In the rows, 128 means zero.
Each row of X is roughly a mix of the hidden directions of one of several groups.
X (142 x 10):
[[128 103 161  80 157 163 127 115 175 123]
 [158 128  67 151 108 146  83 118 112 144]
 [120 141 121 130  93  58 110  94 153 126]
 [ 93 140 130 108 145 141 137 147 126 204]
 [127 151 162 163 130 168 147 144  93 174]
 [191 134 109 134  97 107 128 134  93 166]
 [162 114 165 126 137 106 101 165 181 143]
 [160 164 129 119 119  98 155 153  70 108]
 [ 88 112 150 150 124 168 153 115  81 160]
 [123 151 167  88 152  97 172 129  91 127]
 [149 136 122 175 182 174 122 121 111 148]
 [170 150 161 132 127 193 126 117 132 155]
 [155  75 129  65 114 135 144 142 117 115]
 [154 164 159 111 106 117 175 167 153 109]
 [131 109 156 132 102 129 121 149 198  92]
 [198 100 154 160 148 130 117 134 147 117]
 [114 113 109 126 169  84 130  88  80 140]
 [ 91 113 173  99 134 169 105 146 162 109]
 [150 121  82 162  97 108 105 116  76 131]
 [126 113  83 151 164 107 112 170 158  94]
 [125 113 154  49 157 115 108 132 125 124]
 [119 142 168 140  76  77 122 117 127  95]
 [ 98 109 158 150 100 170 138  95 151 167]
 [184 103 139 179 124 125 154 110 106 152]
 [124 154 105  75  78 120  91 147 116 125]
 [152 135 126 127 129  56 165 118  96 114]
 [ 98 156  80 122  90 157 145  92 115 147]
 [124 106 148  61  90 122 104 101 115 117]
 [102 119  89 172 175 110 149  98 110 120]
 [ 84  79 171 129 131 122 120 114 171 115]
 [198 160 128 107 156 123 112 151 112 111]
 [104  69 137 145  78 125 103 122  97 132]
 [146 134 151 106 103 165 123 179 156  87]
 [ 97  76 112 124 115 121  81  95 161 130]
 [147 162 144 160 123 109 177 115 165 165]
 [175 115 175 104 143 146  85 134 137 156]
 [ 92 117 163 116 100  92 140 151 159  83]
 [163 157  97 155 142 143 162 152  78 134]
 [117 137 180 103 131 151 151  81  96 102]
 [142 127 127  87 135 169 164 125 187 114]
 [150 148 169 129 122 112 173 184 120 107]
 [ 97 157 103 115 102 118 179 106  87 107]
 [138 138  68 162 131 117 162 150  90 142]
 [143 131  92 161 142 154 137  82  79 148]
 [109 123 165 131 174 171 160 111 166 127]
 [ 81 131 169 123 159  99 124 169 119  97]
 [102 118 116  81 112 117 143 134 104  63]
 [135 143 141  75 129 105 156 184 104 113]
 [ 96 138  71 108 103 104  98 160 108 142]
 [148 122 158 121  90 160  89 134 173 160]
 [122 101 208 140 122 148 123 122 125 102]
 [ 91 111 117 144 125 141  93 125 167  69]
 [164 158 170 159  93 134 114  86 145 119]
 [157 134  78  95  88 171 118 128 122 149]
 [140 142 134 117 138 113 119  98  69 185]
 [182 121 161  75 100 121 148 143 133 117]
 [132 171 160 111  83 113 116 115 169  95]
 [ 82  64 155 102 118 126 133 144 134 106]
 [153 161  99 109  93 167 155 101 136 165]
 [ 67  99 168 149 142 115 149 134 150 102]
 [113 143 132 113 144 128 156 135  96 204]
 [100 127 159 172 120 177 140 107 125 169]
 [ 73  68 108 115 143 135 122 142 152 140]
 [125 124 146 139 183  67 147 130  98 123]
 [110 131  80 141 148 169  83 101 129  99]
 [ 82 133 172 118 130 147 149 130 185 114]
 [160 135 141 153 186 141 155 158 142  93]
 [ 91 117  79 177 159 139 103 128 111 143]
 [112 107 193 136 158 107 172 139 134 128]
 [ 49 136 115 115 123 103 128 130  95 120]
 [127 113 122 197  92 101 133  90 127 123]
 [139 143 136 135 136 171 180 120 152  75]
 [101  92 177 184 140 135 144 135 116 110]
 [111 139 172  80 132 113 135 162 172 106]
 [ 93 139 130 192 108 135 123  95 133 165]
 [187 159 106 145 110 137 177 107 133 125]
 [149 157 155 103  95 143 137  91 104 178]
 [100 137 120 118  49 135 130 117 158 142]
 [140 120  92 152  81 114 102 111 120  74]
 [108 122 188 110 146 128 161 143 175 112]
 [100 113  88 124  88 177 114 167 119 136]
 [142 140 152  81 123 105 172  82 103 118]
 [ 95 135  90 161  98 164  91 155 118 151]
 [ 80  79 126 156 170 120 135 125 159 138]
 [119 101 104 167 194 101 115 141 128 115]
 [140  63 137 173 103 150 157 129 128 132]
 [ 87 141  98 193 137 106 109 105 132 123]
 [162 107 163 111 115 149 126  65 137 101]
 [127  90 124 188  97 146 135 125 158 163]
 [140 129 166 133 176 142 181 105 107 155]
 [139  89  94 168 153 126 125 171 158 101]
 [118  98 132  88 106  94 165 170 137  96]
 [163 161 151 127 165 104 186 130 110 122]
 [164 149 108  91 145  84 114 138 126  79]
 [ 96  95 153 111 120 178 134 110 175 148]
 [120 137 130 105  80 192 129  91 119 124]
 [157 101 144 154  97  72 121 164 111 143]
 [ 57 123 129 141 104 103 155 113 104 105]
 [150 171 142 133 100 191 137 135 112 154]
 [105 127 103 131  91 146 119 149 156 194]
 [132 104  85  84 127 186 121 140 131 153]
 [130 105 175 178 146 148 135 136  79 122]
 [131 110 136 132 106 157 125  69  82 161]
 [131 112 113 177  76  96 128 116  86 134]
 [172 114 152 130  86 117 126 154 184 119]
 [147 123 117 141 152  69 161  84 153 134]
 [104 166 107 179 130 108 116 106  83 147]
 [128 132 172 106 188  99 145 138  93 119]
 [109  94 136 186 122 145 143  84  98 117]
 [126 108 141  94  83 153  73 112 128 157]
 [191 143 108 162 113 113  93 113 151 146]
 [167 144 154 117 175 114 144 112  79 152]
 [168 134 172  92 170 116 119 156 147 107]
 [138 110 175 113 123 186 144  89 111 141]
 [120 127 139 169 104 135 157 183 138 173]
 [106 156 139  84 157 102 142 119  82  92]
 [127 151  82  87 122 104 126 169  84 130]
 [139 132 151 124 153 146 153 129  52 105]
 [106 122 125 121 166 130 184 179 121 101]
 [156 131 145  97 155 185  99 102 154 144]
 [152 101 113 141  82  68 146 132 126 100]
 [ 89 142 173 171 152  96 116 127 156 110]
 [ 94 140 120 134 116  89 128 153 196 114]
 [176 145  99 130 107 173 139 104 142 169]
 [176 108 115 146 105 142 113  94  85 165]
 [147 151 124 179 176 128 180 134 125 123]
 [144 117 124 133  59 122 108  81 152 134]
 [121 139 140  98  64  96 114 163 147 146]
 [148  94 119 138  94 155 130 139 116 196]
 [139 115 104 141  64  91  97 160 130 134]
 [128 133 107 179 192 104 146 135 110 138]
 [176 113 169 111 118 144 141 121  70 118]
 [152 127 159 103 146  97 178 101 156  97]
 [125 176 145 122 135 133 116 180  78 109]
 [133 115  69 149 145  82 165 122 116 147]
 [ 86 132 129 125 125 134 134 176 186 158]
 [138 126 124 117 163 152 108 106  55 143]
 [110 102 153 101 129 170 146  92  76 136]
 [105  98 107 171 130 139 117 103 190 126]
 [161 186 137 106 114  92 127 137  86 140]
 [181 157 170 116 133 131 138 100  94 100]
 [117 153 116 111 128 129 182 141  96  71]]

Each list below has one row that fits no group; the rest each fit one group, if only roughly. Name that row.
    q_969: [140 144 134 175 134 196 107 112 138 147]
    q_618: [117  70 191 122 141 121 125 152 127 116]
    q_487: [137 147 148 125  70 137 135 108 164 178]
    q_98: [ 78 121  95 161 154 168 135  94 115 140]
    q_304: [115 172 104 158  98 186 154 126 131 124]
    q_526: [164 111 129 145 142  81  95 154  79 132]
    q_300: [149 119 172 133 115 154 185 115 159  98]
    q_99: [162  84 158 141  95 172 135  96 112 132]
    q_889: [103 123 106  76 132 115  70 122 150 152]
    q_952: [184 143 140 106 127 154 151 135 152 179]
    q_66: [164 143 137 154 123 175 125 157  73 135]
    q_193: [109 119  97  95 153 168  90 105 119 170]
    q_16: [149 121 147 134 108 117 140  72 189 120]
    q_119: [108 126 155 172 113 166  82 106 159 142]

q_618
    q_682: [114  64 141 118 167  95 145 131  96 126]
    q_375: [ 83 133  84  84 155 118 113 145  95 138]
    q_232: [156 167 139 128 109 148 123 154 102 191]
    q_372: [100  82  80 163 120 120 146 116 157 154]
    q_93: [112 172 127 113 187 145 154 132  95 105]
    q_596: [ 91 119 118 144  99 128 136  99 127  57]
    q_953: [188  88 135 114  81 116 138 104 132 124]
    q_111: [134 121 127 110 141 186 118  93  77 103]
    q_604: [ 98 161 162 119 133 159 139 172 142  83]
    q_242: [149  75  90 127  91 117 119 114  94 155]
    q_90: [ 92 137 116 106  52 136 117 147 132 118]
    q_92: [134 124 105  69  99  71 143 134 122 116]
    q_546: [112  89 122 120 110 186  87 104 146 107]
    q_209: [166 136 163 111  80 130 171 129 159 146]

q_93
    q_405: [ 53 119 113 148 151 147 124 115 102 150]
    q_960: [150 137 160 107  93 135 103 108 116 192]
    q_458: [ 73 138 155  89  97 104 154 149 151 131]
    q_876: [ 85  77 162 163 144 145 147 104 118 131]
    q_988: [ 67 103  95 154 102  93 121 149 121 125]
    q_413: [ 85 121  89 124 106 145 130 152 121  68]
    q_95: [142 149 101 139 204 133 157 129 122 146]
    q_659: [135  83 119 154 164 105  78 140 162 137]
    q_184: [154 166  91 100 149 142 119 118  78 159]
    q_623: [101 160  99 141  98 117 144 108  82 172]
    q_764: [104 171 135 101 149 166 120 169 159 101]

q_876
    q_399: [ 68 143 105 163 172 142 116 150 138 133]
    q_51: [ 81 172 123  98 167 117 122 169 133 132]
    q_607: [122 106 178 137 170 101 146 158 118 168]
    q_297: [163 139 104 151 113 133  65 127 170 139]
    q_834: [144 161 136  86 180 125 139 131  80 139]
    q_981: [146 187 108  85 148 121 155 157 143 112]
    q_811: [ 70 138 162  94 153 111 164 137 117 145]
    q_814: [138 178  84 133  99 162 116 164 107 130]
    q_267: [151 169 157 105 107  88 178 132 123 147]
    q_320: [142 178 183 126 107 136 145 151 113 163]
    q_69: [ 92 121 157 143 110 147 189 104 148 155]
    q_549: [162 149  84 179  96 118 154 114 110 131]

q_297
    q_615: [155 147 105 103 108 155 156 169  79 114]
    q_695: [ 66 107 103 152 149 142  93 138 120 159]
    q_685: [ 81  87 113 130 115 162 162 156 152 104]
    q_893: [121  81 149 171 138 180 153 115 112 125]
    q_865: [ 88 112 122 165 110 180 122 127  85 148]
    q_164: [143 159 137 136 123  99 136 206 138 137]
    q_570: [143 120  99 189 130 169 165 131 116 150]
    q_227: [104 132 153 147 181 161  91 121 156 156]
    q_992: [136 105 125 146 191  98 147 138 142  82]
    q_669: [103 136 148 136 171 119 127 172  71 112]
    q_990: [ 69  99 154 146 119 101 119 165 157 135]

q_865
    q_636: [129 120 137 188 147 145 127 124 115 190]
    q_467: [106 145 124 153 174 110 136 151 133  65]
    q_777: [149 101 110 174  65 130 142 114 143 113]
    q_956: [156 100 114 150 142  83 134  83  90 150]
    q_786: [170 140 180 114 119 110 118 122 154 177]
    q_97: [ 70 131 103 118 116 121  96 160 119 174]
    q_354: [ 99  68 154 134 164 126 106  94 146 141]
    q_878: [176 126  88 121 139 131 182 127  91 139]
    q_169: [131 143 139 187  95  99 135 133 180 124]
    q_228: [ 70 171 134 118 128 105 126  82 108 115]

q_636
    q_459: [120  79 143 115 154 120 110  83 174 150]
    q_600: [156  77 144  89 107 132 136 104 161  94]
    q_885: [146 103 114 171 150 170  96  96 162 132]
    q_278: [102 111 106 106 134  75 111 161  80 130]
    q_870: [181 110 102 175  87 136 110 119 147 126]
    q_508: [157 165 140 155 133 132 143 118 106 196]
    q_185: [152 112 165 166 117 113  86 122 180 121]
    q_371: [134 159 187 116 170 108 105 118 150 104]
    q_224: [ 56 138 122 145 150 155 127 118 103 158]
    q_36: [193 104 162 145 110 146 150 109 102 116]
    q_547: [153 161 109 103  78 136 155  90 129  95]

q_185
    q_162: [124 152 100 153 159 115  92 146 188 117]
    q_869: [147 189 110  79 131 159 110 146 126 130]
    q_509: [ 87  96  99 115 112 136  94 157 133  79]
    q_778: [173 136 126  96 125 102  80 177 132 130]
    q_308: [122  76 126 150 162 135  79 143 164 115]
    q_919: [125 118 117 145 175 125 165  69 115 100]
    q_920: [ 98 101 113 105 102  64  97 145 138 136]
    q_271: [130 112 151 163  87  98 105  72 142 134]
    q_728: [104 135  86 152  79 133 123 172  95 126]
    q_982: [189 130 174 118 117 121 171 127 149 123]
    q_461: [143 121 180 144  99 147 166 133  80 142]
    q_826: [165 145 144 131 199 120 101 107 145 124]

q_826
    q_860: [115 174 167 138 180 144 134 146 151 102]
    q_31: [133 136 132 151 127 138 145  59 133 179]
    q_714: [122  95  93 162 159 179 155 138 116 148]
    q_218: [110 150 182 143 125 142 150  86 164 101]
    q_912: [144 155 133 163 146 124 127 204 139 132]
    q_127: [162 110 146 108 173 163 120 144 112  78]
    q_580: [156 109  95  96 130 163 150 143 130 186]
    q_583: [140  91 147 156 173 127  92 102 162 154]
    q_132: [131 109 122 148 182 142  84 112  88 156]
    q_331: [134 152 118 158  93 109 168 152  78 104]
    q_757: [105 145 109 100  67 143 126 163 107  97]
    q_32: [182 121 112 152  76 145 130 110 160 109]
    q_522: [140 153 138 120 113  86 131 199 148 136]

q_580
    q_675: [129 115 123 170 139 185  81 131 155 143]
    q_291: [148 117 158 122 124 127 126 171 173 183]
    q_482: [164 104 129 165  94 139 109 134 187 119]
    q_373: [122 144 133  74  99 127 158 106  73 119]
    q_319: [110 151 117 135  64 144 108 152 122 174]
    q_859: [137 111 117 103 192 126 127 144  78 150]
    q_199: [ 75 107 111 140 163 142 140  82 106 153]
    q_706: [162 153 170 123 148 144 142 167 172 103]
    q_280: [ 95 130  93 140 153 160  95 146 139 181]
    q_126: [ 92 107  97 119 148  93 159  90 131  87]

q_199
    q_557: [154 124 168  82 110  75 122 120 126 156]
    q_630: [113 111 102 156 156  96  84 175 113 146]
    q_711: [118 118 150  73  98 159 140 163 104  98]
    q_754: [105 164 118 103  69 133 142 149  89 143]
    q_998: [ 85 163 105 102 142  96 118 151  82 140]
    q_2: [ 89  92 130 106 151  88 152 131 172 105]
    q_946: [118 137 166  88 132  90 126 182 142 155]
    q_849: [159  98 157 166 148 182 144 111 114 111]
    q_904: [162 117 100 178  90 106 166 126 144 107]
    q_226: [ 93 158 162  92 136 166 120 107 116 171]
    q_648: [133 134 134 156 122 175 156  71 164 137]
    q_107: [ 83  62 127 130 137 136  92 135 125 152]
    q_829: [134 125 135 135 127 161 114  85 199 142]

q_904
    q_646: [148 174  94 167 107  91 160 116 145 128]
    q_135: [ 80  82 135 121 133  95 153 145 164 104]
    q_556: [171 151 165 128 158 127 159  88 109 157]
    q_639: [130  79 155 148 171 129 162 129  84 123]
    q_918: [159 142 140 131 152 133 202 145 141 102]
    q_7: [140 105 147  73 151 118 124  91  82 110]
    q_913: [195 156  99  93 121 154 120 143 121 117]
    q_220: [136 110 138 169 103  81 105  89  94 146]
    q_528: [140 110  93  89  77 123 145 158  93 112]
    q_823: [ 66  86 151 135 145 120 140 165 123 108]

q_913
    q_668: [ 83  99 144 143 115 131 162 113  69 118]
    q_502: [142 133  77 127 135 130  73 110  89 102]
    q_454: [ 88 129 100  88 144 115  95 179 112 141]
    q_602: [139  86 150  82 118  93  80 131 145 120]
    q_200: [153 108 200 157 101 112 125 136 141 139]
    q_792: [163 156 147 143 133  91 143 121 142  65]
    q_763: [ 94  79 115 169 149  80 132 111 134 136]
    q_697: [119 168 119 108  97 139 167 168  97  95]
    q_716: [141 105 162 140 100 150 171 115  71 128]
    q_96: [154 120 142 132  73 117 133 163 158 175]

q_200
    q_692: [165 123 109 131 134 121  84 164 113 184]
    q_88: [189 157 144  92 111 144 156 120 158 128]
    q_936: [178  74 156 114 116 120 124 150 148  97]
    q_429: [142 155 119 192 139 178 143 139 109 131]
    q_894: [141 134 123 178 123 121 103 102 194 118]
    q_469: [118 152 136 139 140  97 127  87  81  76]
    q_139: [125 143 128 146  82 190 130 105 158 152]
    q_825: [ 93 134 193 153 160 116  96 135 141 124]
    q_404: [128 153  83 130 151 113  91 166 173 144]
    q_251: [132  85 147 165 125 116  97 175 159 154]

q_936
    q_743: [194 141 117 135 128 125 114 168 152 165]
    q_19: [170 167 158 115 130 136 125 162  87 164]
    q_558: [152 135 156 122 111 129 199  94 113 146]
    q_864: [121 120 125  83 120 116  97 177  83 102]
    q_784: [ 66 116 109 167 122 100 124 131 167 112]
    q_25: [153  69 140 116 122 174 141 100 100 140]
    q_603: [ 86 126 166  96 139 109 127 180 153 149]
    q_183: [146 121 125 150 155 129 133 132  88 201]
    q_322: [ 99 119 109  84 106 126 143  77  95 100]
    q_100: [165  95 124 178 124 118 115 144 113 181]
    q_269: [ 87  92  95 118 108 137 120  78 113  96]
    q_409: [110 110 182 137  94 160 171 107 111 139]
    q_611: [144 136  95 110 163  75  92 154 138 154]

q_611
    q_336: [117 102 126 139 188 188 122 133 128 110]
    q_857: [ 67 141 106 107 120  83 135 159 151 124]
    q_243: [142  87 133  85 157 175 107 125 102 153]
    q_540: [132 132 105  97 136 106  67 170 130  98]
    q_385: [146 128 171 131  99 157 161 119  72 146]
    q_645: [ 97 136 129 144 145 101 150  92 184  93]
    q_948: [111 151 107 154  83 148  99 169 125 169]
    q_937: [106 170 104  66 118 131 114 122 126  89]
    q_915: [151 118 174 105 125 104 133 182 165 145]
    q_569: [120  74 134 172  96 152 151  98 150 128]

q_645
    q_333: [142 173 101  86  96 133 156 115 102 160]
    q_922: [160 147 189 159 163 111 134 100 116 121]
    q_819: [100  82 121 131 106 136 140 172 182 137]
    q_91: [137 176 115 131 107  90 114 171 161 158]
    q_192: [ 97 103 159 150 137 161 150 176 103  97]
    q_188: [ 87  75  99 168 107 147 118 139 136 150]
    q_541: [171 146 147 144 184 167 104 113 127 113]
    q_148: [137  89 145 124 170  98 145 104 164  86]
    q_577: [164 126 114 134 108 121 186 159  92 158]
    q_388: [121  92 157 183 103 156 154 105 103 132]
    q_901: [149 130 179  95 132 114 134 178 165 145]

q_577
    q_347: [103  87  77 128 109 163 153 140 162 136]
    q_332: [133  58 127  85 119 144 115 103 119 151]
    q_753: [ 88  97 100 136 156  94 132 106 123  78]
    q_108: [138 133  74 156  85 174 138 134 124 152]
    q_886: [ 93  97 106 115 113  70  90 116 120 147]
    q_872: [100 151 141 111 136 174 180  89 144 136]
    q_161: [173 159 106 120 174 169 146 137 107 146]
    q_493: [145 166  97 125 134 110  86 150 170 164]
    q_345: [100 122 107 101  99 118  85 154  73 138]
    q_891: [149 118 146 112 150  75  97 178 117 149]
    q_384: [120 168  88 101  82 142 105  93 113 141]
    q_964: [103 127 109  85 106 115 114 123  59 127]

q_384
    q_725: [163 143 162  96 145  79 123 162 100 141]
    q_820: [105 172 127 111  77 150 145 138 169 152]
    q_907: [145 191  76 135 110 132 126 133 160 139]
    q_842: [155 171 154 177 104 133 154 143  97 109]
    q_518: [176 135 173 104 149  86 131 129 118 164]
    q_719: [119 157 124 153 123 132 105 148 193 169]
    q_442: [178  91 142 106  81 113 162 132 111 135]
    q_70: [ 91  98  88 117 164  82 114 136 119 154]
    q_658: [125 181 112 117  92  92 132 160 107  92]
    q_262: [110 109 141  92 119 126 178 151  73 113]
    q_475: [ 57  99 132 163 132 134 156 139 135 110]

q_820
